Each path below is one point turned by a fixed rotation once a step. After each direction that follows a path, write how fast that rotation turns it, in degrees each step (0 if it stays still).
Each turn is a multiple of 5 degrees from 10 to 175, or 0.
Each row of a path follows its step; steps can be skipped.

step 0: [  5 -57  19 -14  -8 -20   6  13 -21   0  73  16  12  15  41  29  22  12
 -10  47  13   7  47 -71   2  -5   6 -36  16   3  20  -5   9  29  -3   5
  35 -29 -22  24 -28  44 -34   4 -36  14  34 -16 -56 -20 -16  30   5   8
 -23 -22 -15 -16 -20 -19   7   3 -12  25   4 -43 -15  17   0 -17  27  23
 -15   5 -11   1   7  17]
step 4: [ 13  20  -5  17  11 -48  30 -18  -4 -29  20  19  30  -4  14  25   5   1
  52  19  23  40 -11  14 -42  30 -12 -10 -15 -29 -18 -32  18  20 -22 -73
 -21  -5  10  15  44  12 -18 -10 -35 -11   1 -27   9   2 -40  58  19  19
   0 -15  17  -1  -9  -1   2 -10  16  27  10 -10  29 -64 -13  -4   5  11
   2 -65  26 -14   3  20]
step 16: [ 17  20  40   5  12  16   8   6 -33   1 -17 -15  28  17 -14   3 -26  17
  -4  49  16  22  -3 -27 -54 -30   9   0  32  12  18 -56   9 -16 -30 -16
 -26  28  24 -26  33  11 -27  -7 -48   9  25   0  -6  12 -31  39  15  14
 -28 -16 -31  50 -17 -28 -13   1 -15  46  -6  -2   8  39  25  17 -42 -19
 -60 -21  -9   9 -22  -2]
step 19: [ 23   4  79 -27 -30   9  18  -7 -43 -23  -5 -37 -22 -13  22 -34  -7   6
  -6 -27 -19  33  19  18 -45 -26  14   6  13 -29  -2 -13  10  21 -15  23
  38 -50 -19  38  12  13 -17  17 -15  48  11  -5 -16 -31 -14 -34  -3  38
  18  17   4 -31 -45   2  42  -2 -48  15  34 -19  -3  11  -9 -32 -11  28
  19  -4   3   7  -2  22]
step 22: [-19   7 -24  -6   0 -12  52 -17 -57 -27 -20  28 -13   7 -34  28 -13   7
  -3 -18  69  39  26  33 -20  38  -5   8  24 -22 -52 -30 -51  19 -18 -24
  -7  -7  24 -18  10 -11  13 -19 -31  -4  21  11   6 -11 -22  47  23 -33
 -26  12 -22   5 -51  28   4   2 -27  28  20 -22 -28 -29 -28   2   9 -20
  16  -7   8 -18   5 -18]
step 27: [ 26 -10   1 -10  12  -9  16  28 -50  10 -19 -21  -5  -3  10 -44 -14  25
   1  15  17  22   7 -28 -17   5  15  42 -11   9  29 -52  44 -11   4  -6
  18 -37  22 -33  -3  12 -18  24 -67 -27  39 -22 -20  -5 -15  12  -3  41
 -61  27  21  34 -29 -11  34  20  19  35  39   0   9  28  -4  10 -14  30
  -1  -6  -3 -35 -38  -5]
step 28: [ -2 -23   3   9  33 -29  59  58   3  29 -27  -1 -11  19  32  -7 -58 -23
  15 -19  15  10  21 -38 -62 -28  -5 -18  56  22  -1 -12  -8   7  -7 -43
 -42 -21 -21   6  22   8  -5   5  -7   4   9   0   6  19 -11  42  10 -28
   2  -2  25   8 -69 -25  12 -19  19 -32  25 -12  -6   0  33 -13  14  34
 -19  21   5  -9  -4  22]
step 31: [-17  19  16 -17 -39 -18  30 -46  -1   1  48 -17  16 -17  11 -29 -20 -22
 -24  37  28  42 -24   9 -31 -37  -9  12 -39   0  -2 -10  25  31  48 -13
  -2 -12 -32  16  30  11  17  32  24   4   7   8 -13   7 -10  22  -9  10
  -1  72 -18 -41 -13 -16 -23 -13   2  44  16 -32 -56 -24   2  12  13  25
   2 -20  27 -28 -17  22]
step 33: [ 11 -19   8 -17   3   4  60 -33 -20 -18  15  53   9   0  26  23 -15 -28
  13  29  31  21   8 -12 -31  10 -17  26  -3  -5 -21 -39   3  39 -50  -8
 -18   7  31 -26   9  22 -19   5 -37 -44   3  -9  47  -3   4  10  39 -18
  11  23   8  37 -34   8 -12  31  -4  37 -44  42 -22 -36 -19  11 -24  33
  29 -22   8   6  28 -15]
step 37: [-10  -6  74 -13  10  -8  -7 -25   6 -36 -14 -44  10  17  58   0  10  -4
 -36  11  17  52  -2 -17 -55   2   2 -10  47  -7  -5  21  -9  26  -5   6
  36  31  26  -7  45  -6  12  63 -52   5  25  16 -10  -9 -20 -49  14  -4
  11   6  14 -38  -5 -14  -6  -3   1  10 -11 -12  11  34 -10 -17  24  20
 -15  -7  36   9  35 -13]
[  4   4  -2  -1   9   1   1  -5  -2  -1   0  -1  -5   4  -2   3   2   4
  -1   3  -2   1  11   1   8  -6  -5  -6   9  -9  13  -3 -10  11  -2 -10
   4   3   4   2   5   0   0   5   8   0   7  -3  -3 -11  -2  -9   3   9
   2  -5   2  13   3   8   6  -6  -1  -2  -6  -2  -7  -9 -11   6  -3   1
   3  -1   8   4   1   0]  100
[  0  -3   3   1  -1   7   5  -8   1  -3 -12  -1  -8   2  -3  -5  -1   2
   5   8 -10  11  -3   5   2   9  -3  -9   0  -1  -5  -5   3   1  -1  -6
  -6  -3  -4  -6  -4  -6   4 -11   7  -5   5  -7  -1   1  -3   4  -5  -3
   5   2  -6 -15   5  11  -9  -6   6   2   1 -10  -5  -5   4   2   5   2
   7  -3   9  -3   2  -1]  40
[ -3   9   0   1   5  -7  -7  -4  -2   3  -2   2   3   4  -8   1  -4  -5
  -4   4  -2  -9   0  12   1  -5   7   2  -1   5   3 -15  13   0   2  -5
   5   1  -5  -1  -5   3  -5   1  -1   8   2 -12  -6  -1   3   5  -6   6
   0   3   7  -4  -8   0   4 -17  -6   7   3  -1   3  -4   4  -1   2   9
  -3  10  -3   1   3   9]  90
[ -3  -4   8   5   7   6   6   0  -3   7   3  -4   0  -1   3 -10   4  -2
 -15  -1   8 -10  -6 -11   3   0  -7   3  -1 -13   1   3   5   3  -7  -6
   2  -8  -1   4  -9  -4  -4  -5  -4  -3  -9  -4  -2   1   8  -3   2   5
   7   2   3   1   3   6   2   6   5  11   1  -4  -2  -5   6  -5  -2  -9
   7   5   1   0   7   8]  55
[  2  -2   4  -6   1  -3  12  -3   5  -1   5   4   0   4  -3   1   0   3
   3   5  -3 -12   4   9   4   4   0   1   2  -6  -8   1   3   9  -2  -7
   1   3  -7   6   1 -11  10  10  -3  -4  -4   3   9   5  -1  -8  -1  -7
  -4   8   6  -2 -10 -13  -4  -6  -1  -2   1  -9   5  -2  -5  -3 -12  -2
   9  -6  -5  -2   1  -4]  160
[ -2   1   9 -13  12  -2  -5   2   0   7  10  -2   1  -7   3   7  -6  13
  -1   0  -4   4 -12  -3   3  -2  12   1   0  -2  -3   2  -7   3   5   6
  10   2  -2   3  -7   5   0   1   9   4  -2   1   2   0  -5  -1  11  -4
   0 -13  -4  -9  -2   3  -4  -6   1   3  -3  -8   0  -7   2  -2  -3  -4
  -2   3   1 -11  -2   2]  60
[-12   8  -4  11   9  10   5  -9  -4  -6   0  13   4  -7  -1   3  -3   4
   5  -2   6  -1  -7  -4  10   3   1  -8  -4   1   2   4   6   1  -5   9
   2   9   9   2   7   6  -2  -3  -5   0   5   2   1  -2   3   7   4  -3
  -7   4   6  -5  11  -4   2  -3  -5  -4   2   0  -7  -7   0  -5  -8   3
   6  -6  -3   1   5   3]  35

step 8: [-19 -12  18  -8 -28 -22  -7 -12  44   0  -2  36 -46  22  33 -16  36   6
  -2   9  -4   2   4  14   9 -12 -15 -15   9 -35  16  16  29 -25 -55   9
  13  -8 -14  -3 -30 -22 -38  -2  43  -7  13  40 -11 -42  -2 -20   9 -21
  21  33  14  34 -11 -14  51  -9   0  30  -8  25  38  -9  26  56 -23  -4
  -7 -60  -7  22   9 -27]
step 9: [ 45   3 -24   1  -7   1   0 -31  29  18  10 -52  28  11  32   0 -14 -45
 -17 -20  24 -18 -43 -19   5   4 -10   2   3 -28  24  13  45   6 -23 -22
   0   8  15 -46  -4 -10  -7   0 -17  -2 -16   0  26   9  -9 -37   8 -72
  12  19  62   9   7   2  24 -27  -6 -20  45  -2  13  -7  20  21  -4 -19
  34 -48 -19  34 -11 -13]
step 10: [-30   8  -9 -29 -17  12  29 -29  42  17  -3 -20  -7  26   6  35  -9  32
 -40 -10  27   6   3 -19  15   0  11   2  31 -24 -26  20  -3  -6  28  32
  -6  20  34 -32   2 -24   7   8   5  -4  -4 -16  21 -34   7  12   8 -17
 -20  47   0  18 -17  22  -4 -14 -18 -25 -40  60  -6  -5  12  31   0   3
  11 -81 -62 -19 -32  -5]
step 11: [ -9   1 -29   4 -32  -2  19 -24 -13 -25  16  16 -33  24  13  30  41  -6
 -32 -12  18   6  39  13  53 -46  13  10   4  17  11  -7  18   2  -6  45
  42   1 -24 -22 -25 -19 -31 -21  -2  21  16  -1 -17  36  -8 -38  24 -40
   5 -18  40 -20  -1   7 -11 -38  -5 -23   0  17  14  17  27  55 -10  12
  40 -22   2  -4 -43 -43]
step 12: [ -5 -50 -21 -18  29  -5   5 -47  37  22   1  -9  34  -5  27  29  -7 -31
 -16   5  18 -25 -17  10  39 -17   0   3  11   7  -8  20  27  12  35  22
  39 -33 -26 -36  -3  38   9 -53   3   7  64  -6   7 -16  -9 -12   8 -12
  -5  22  -9 -12   2  37  19  26  -5   9  -1  24  30  -9   0  47 -36 -13
  43 -28 -10  34  23  27]
step 14: [ 27 -13 -32 -16 -15  17  26  -7  21  16   8  30   2 -31  -6  27  31  -7
 -22 -24  44  20 -21   8  36 -26   1  -5 -29  -4   8 -12  52  -9 -30  -3
   9 -35 -28  34  17 -28  12 -10  28 -29  29 -29  40 -21 -14  -3  23 -28
  -7   0  36  14 -23   0  13  36 -15 -12  10  14  -8   1  65  53 -12  38
  -2 -22   4 -37  20 -15]
step 30: [ 12  19 -28  -3  -7   3 -13 -37   7  20   5 -17  62 -24 -21  55  43 -10
   5 -19 -26  30 -24  17 -37  15  10  25  18 -17 -10 -22 -14  42   9  -8
  12  14 -30  14   8  -1 -12 -13  17  -1  49 -28  41  -9  20 -40   0 -35
  41  11 -59  24 -26  20  23  11 -11 -19 -14  13 -20 -15  17  33   9  19
  15 -15  34  29  11   7]
step 35: [ -4 -13  -6   1  12   9 -34 -37  41   5  24   0   6   8  27  41  -4  24
  -6 -45  27  12 -32  -1 -41  24 -17 -23   5 -37 -14  -9  25  42 -15   4
  20 -24 -10  30  17  15 -69  14 -23   0  13  -2  -2   9  -6  22  25 -13
  28  22   2  10  12  18 -10  -4 -36   7  27  78  26 -17  -8 -15  42   5
  22 -43 -38  -5   3 -11]
step 38: [ -5  -1   7  19 -26 -13   0 -23  14  16  31 -11  -9 -20  36  -4  23 -51
 -36   8 -16  25 -37  23 -12 -54   5 -20  22 -45   3  29  52  32   8  -7
   9  48  -7  35 -46  21 -26  -8 -16   5  27   0 -17 -20 -20   4  10 -24
  40  -6  20  -4  31  -1  38 -24  -2  -2  -2  46  -3 -25 -26  21  -1 -29
  -4 -45  15  28   0  17]
step 39: [  9  12 -11 -37 -21  23  71 -68   9 -31 -18 -14  22  -2  25  30  21  -4
 -22  -6   5  -8 -30 -15   8  -5 -25   4   2 -31  18   0   5   2   4 -24
  13  40  12  21  42  -8 -42 -18  11  -8  25  -3  48 -52  15  27 -10 -41
 -16  -6  14  32 -36  -5  21  -3  20   6  19  14 -13 -27   5  -2 -14 -29
  29 -46  15  15  -5 -28]
[ -1  -2   2  -4   4   3   3   2   8  -1  -2   5   0  -5  -1  -9  -3  -4
  -2  -4  -3  -3   5 -14 -11  -4  -1   5  -6  -3   1  -6   8   2   0  11
   0  -2  11  -3  -4   1  -8   2  -1  -1  -3 -10   2 -17   0  -1   1  -2
  -2   3   4   7   1  -8 -11   8  -6 -17   0  -3   3   6  -2  -2  -1  -1
   7  11  -1   4   0   1]  95
[ -1   1   5   3   1  -4   1   5   3 -10  -6  -8   1  -6   1   6  -9  -2
   4  -1  11  -6  -1  -4  -3   2  -1  -1   2  -7   4   9  10  -6   5  -6
   6   2   0  -4  -4  16  -4  -1  -3  -1   6   2  -3   1  -1   5   4   6
  -6   3   1   5   1   3   8  -6   8  -2  12  -3   6 -10  -3 -12   7   4
  11  -1  -4   2  -3   9]  110
[-11   5   2   4   5   3  -7   1   1   5 -13  11  -7   0   2   5  -2  -9
   2  10 -11  -3  -1   4   6   1  -6   5   7   1   0   3   2  -4  -4   1
   3  -2 -10  -7   0   1  -5  -2   1   1  -1  -4  -8  -2  -4  -2   0  -5
   7  -3  -7   2   7  -5  -1  -5   8   1   3  -8   2  -1  -8  10 -11  -7
   1   2   0   6   8  14]  85
[  3  -1   3   7  -3  -3  -3  -1  -5   3   1  11 -11  -1   5   3   3   7
   5   7   8   6   6   6  -3  -7   3  -5  -7  -3   8   6   2   2   0  10
   4  -2   1  11  -4   1  -4  10   3 -13  -4  -3  -5  -6  -2   5   9  -1
   0   1   0  -1   8  -1  -4  -9  -7   1   4   3   2  -1   0   8   5   5
  -5   0   1 -14  -9  10]  120
[ -5   0  -5  -2  -2  -4  -9  -7   7   7  -4  -6   8  -6  -6   4  -3   2
 -10   5   8  -9   0   7   8   4 -12   0  -5   9  -1   1   3   0   1  -4
  13  -1  -5   5   1   0  -8  19   4  -3  -5  -1   6  -1   4  -4  -1  -3
  -3  -8  -3  -3   1  -2   5   1  -5  -8   5  -2  -1   6  -5  -6  -1   2
  -5   3   5   4  -8  -7]  155
[  4   1  -1  -1 -16   6   3  -3   1 -15  -6  -8  -2  -4  -5  -9  -5   6
   0  -2   2   7  -1   1  -8  -6  -4  -1  -4   0   5  16  -1   0  -3   4
  -2  -7  -3  -3   1  -6   2   1  -4  -8  -3   8   1  -1   6  -4   6  -5
   7  -7  -7   5  -3   5   0   3   5  -5   4   0  -5   3   0   2  -3  -7
 -12  -2  -4   9  11   4]  45

step 2: [  6 -34  13  35 -42 -51 -42  -2  21 -10  34  21  24 -17  10  34  -2  24
 -56  -4   3  -7   4   2 -14 -13   1 -56   6   3   2  24  13   2  -1  26
  -3   3  13 -26  49   9 -13 -19 -18 -13 -32 -30 -46  23  -1 -12 -29 -36
 -15  28 -23 -13  -1  -7 -11  22  35  34  17 -12  -8  13   1  48  34 -18
  40  30   5 -13  15 -11]
step 7: [-10  17   6 -12  52  10   7  34  -9  36 -54 -12  24  32  55 -43   9 -13
  48  -8   1 -25 -27  48  -1  -2  11  -8   5 -15 -33   7  21 -13  23   7
 -24  21   0  34  32 -12  -9  37 -36  23 -27  15  -2 -15  23  20   0  11
   5  34  -8 -15 -23  17   2 -23 -14   0  24  17  -7   4   3  13  30  34
  20 -21 -38  55 -16 -27]
step 8: [-15  15  -4 -35 -22   0 -18   8 -13  12 -16  36  32 -15  -7  21   9 -36
 -22  35 -61   5  35  13 -25 -19  14   7  -1 -19  22   0 -15  16 -41 -28
 -35  34 -19  16  11 -12  51  30   6  17 -44  25  27  26  21   7  15  23
  35  22 -35  -1 -30  15  18  28 -12  20 -37  20  30  15  22   8  34 -22
 -13  24 -46  -8  11   8]
step 11: [ 37 -23 -69   4  31 -14  -5   1  16 -12  38  -9  37  38 -31  12  13 -27
 -17 -38   8 -41  23  17  27   3 -28  49 -45 -22 -32  12 -14   1   1   8
  24  14   1  32 -26  42 -13  25 -22  -1 -16  12  -6 -33 -36 -27  21 -26
   2   7  -3  -4  -7  24  14 -43  34  -4  -5  13 -17 -19   4  13 -14  10
 -39  15  23   2 -29 -12]
step 14: [  9 -17 -29  22 -26 -18   4  36  -5 -31  72  26  27 -10  20  35 -14  58
 -46 -21  46   3  -6  -1 -30 -11  28 -31 -17  42  25 -36  27 -36 -23  29
 -31 -24 -20  -2  25 -32  13  -8   6  22   4  -3   2  36   5 -23 -31   8
  -5 -12   2   3  -3  18  16 -14 -21  -3  -2  11   1  -9  18  13  14 -25
  15 -15 -11 -38  31 -11]
step 17: [ 75  13  15  30  -7 -21 -35 -34 -34 -12  18 -22   0  -3 -68 -28 -19 -41
  16 -17   1   0   4 -47  36  23 -14  14  -3 -26  53   3 -14  27  10 -13
 -12   4  14  -8 -11 -24  -2 -37  -4 -22 -19 -14 -17   4 -11  -4 -29  30
  -2  22  16 -22  33 -55 -10  -3   0  34  14 -24  -2  26  -6  17  19 -33
   0 -20   6 -19 -12  10]
step 23: [-11 -17 -21   3  33 -26 -40  21  20  -7  40   2   0  -5  -8  -7   2 -59
  26 -23 -22  11 -10  44   7  16 -21   4 -37 -32 -20  27 -12 -12  29   7
  -4  -2 -47  31 -21   0  -9  15   2  23 -31  18 -37  11   2 -56 -14 -46
   5  22 -22 -19  16  15  11 -14  49  40 -24   9  39  -7   9  31  -3  34
  35  31 -14  13  12  20]
step 33: [ 34  65  75  -6 -36  19 -31   1  16  30   4  13 -15 -59  -8   4  41  23
 -30  18  33  12 -27 -28   5  -3 -10 -10  17  25  29  -5  37  -1  20   5
  11 -24   1   9 -18 -28   6 -11   2 -17  19  -7  27  32   2 -11 -41   4
  -9   5  31 -28  18  -7  -8 -15 -10 -17 -23   2  -5  19  18 -51 -22 -22
 -31  -6  22  22  -7  19]
step 34: [ -1  17  69  37   3 -25 -12  -4   3   6  -9 -37 -44  -4  27  -9  -2  -2
  15  18   6  -8  -4  31 -15 -12  10  -7  14 -12  36   9  16   5  59   9
 -13 -12  10  -7  -1  11 -48  16 -39 -12  13 -22 -28  -7  -8 -19 -10 -14
 -13  15 -11 -25   7   3 -15 -28  16  47 -18  30 -71  10  -4  48   2 -12
  13   0  -2 -51  -2 -54]
step 36: [-23  47  -6 -36  26   5 -17 -14 -25  17 -27  -4  -2  10  33  16   4 -44
  47  27 -12  17  43 -16  13 -18 -22   5   1  24 -33  11 -28  22   5 -73
 -33  24   4 -28 -20 -12  25 -18 -22  25  -1 -28 -47 -16 -16 -19  -2  -5
 -15  22 -14  -4  25 -17  12  28  37   6  30   3  13  -1 -32 -38  16   4
  -3  12 -29 -22  25  34]
[ -6  -4  -3   1  -1 -12  -4  -1   1   7   0   1   7   5  -2   3  -5   0
  -5   5   2  -2   5  -6  -1  -5   2   4   1   6  -1   0   1  -4   7   1
   2   4   1  -6   4   6  -3   4  17  -5  -6 -11   8 -10  -1  -6   1 -10
   0 -14   2  -1   1  -8  -3 -12  -3  -9   8   1   7  -2   8   3  -2   5
   4  11  -1   2  -1   6]  40
[  8   2   4  -2  -1  -6   0  -1  -5 -12   0   4   5  -1  -3   1  -1   2
  -5  -6  -2   4   1  -9  -2  -2   1  -8  -4  -3   3  -3   2  10   6  14
   6  -1  -5   0   2   1   5  -1  11   9  10  -9  -2  -4  -2   7   6   3
  -4  -5   6  -2   4  15   7   6  -6   8  12   3  -1  -3  -9   3   4   5
  -1   0   9   3  -2  -1]  25
[  3  -1  10  -5  -6  -1   4  -3   1   2  -1   5  -5   0  -8  11   2   8
   5  -3   5   5   1 -12   6  -3  15   6  -1  -2   0   0  -3  -3  -1  -3
   4  -3  -2  -7   3 -17  -6   1  -8  -7   0   0   7  -1  -5  -5  -6  -6
   5  -3   5  10  -2   0  -3   0   4   8  -3   5  -5  -3  -1   6  13   0
   7  -7   6   6  -3   3]  90
[  3  -2   6   6   5   6   2  -9  10  -5  -2  -6  -7   4 -13   2  10  -2
   4   2   2   7 -15  -9   2   6  -8   6  -8   3  -6   1   3  -4   1  10
   2  -1   7   0  -4  -1   7  -1   1  -5  -7  -7   2   2  -1   4   7  -5
  10   2  -3  -9   6   4   0 -14  -1   3  -1   6  -1   2   6   1  -7  -3
  -7  -2   2   0   0  -1]  65
[  2   5  -6  -6  -9   1   7  -5  10  -5   0   2   8   3   9   5  -5  -5
  12  -4   2   4  -5   2   6  -1   1   1   6   1   4  -1  -3   8  -1   9
  -7  -6   5  -8  -8   6  -3 -16   9  -2   6  -1  -2   7   8  -3  -1  -7
   3   9   0   0  -7  -2   7  -9  -1  -5  -7  -1  -3  -9  -3   6   8   5
   3   4  -3   0   2   0]  85
[  3   1  -5  -7  -7  14   2  -1  -2  -2   2   2  -4  16   5  -2  -3   4
  15   3   1  -2  10   4  -4  -7  -4   0  -8  -3  -4   1  -3   1   8   1
   3   9  -7  -5  -1  -3  -4   5   0  -3   3  -4  -6  -9   7   4  -6   0
  -3   3   4   1   8   0   3  -5  -3   6   6  -2  -5  -3  11  -4  -3  -7
   0  -4  -5 -10 -12  -6]  175
[ -3  -1  -1  -2   0   2   2   3   0   3  -7 -14  12  11  -1   6   1   5
  -6   3 -13  -4  -8   7   6   8  -3  -3  -2   1  -8   4  -4   3 -11  -3
  -8  -6  -5   7  -8  -4  -4   7   4   4  -5  -2  -5  -2  -8  -2  -9  -8
  -4  -8   5  -6   0   9   3  -1  -1   2  -3   4  -2  -9  -1  -1   2  -1
  13  -3   3   1  -4  -4]  90
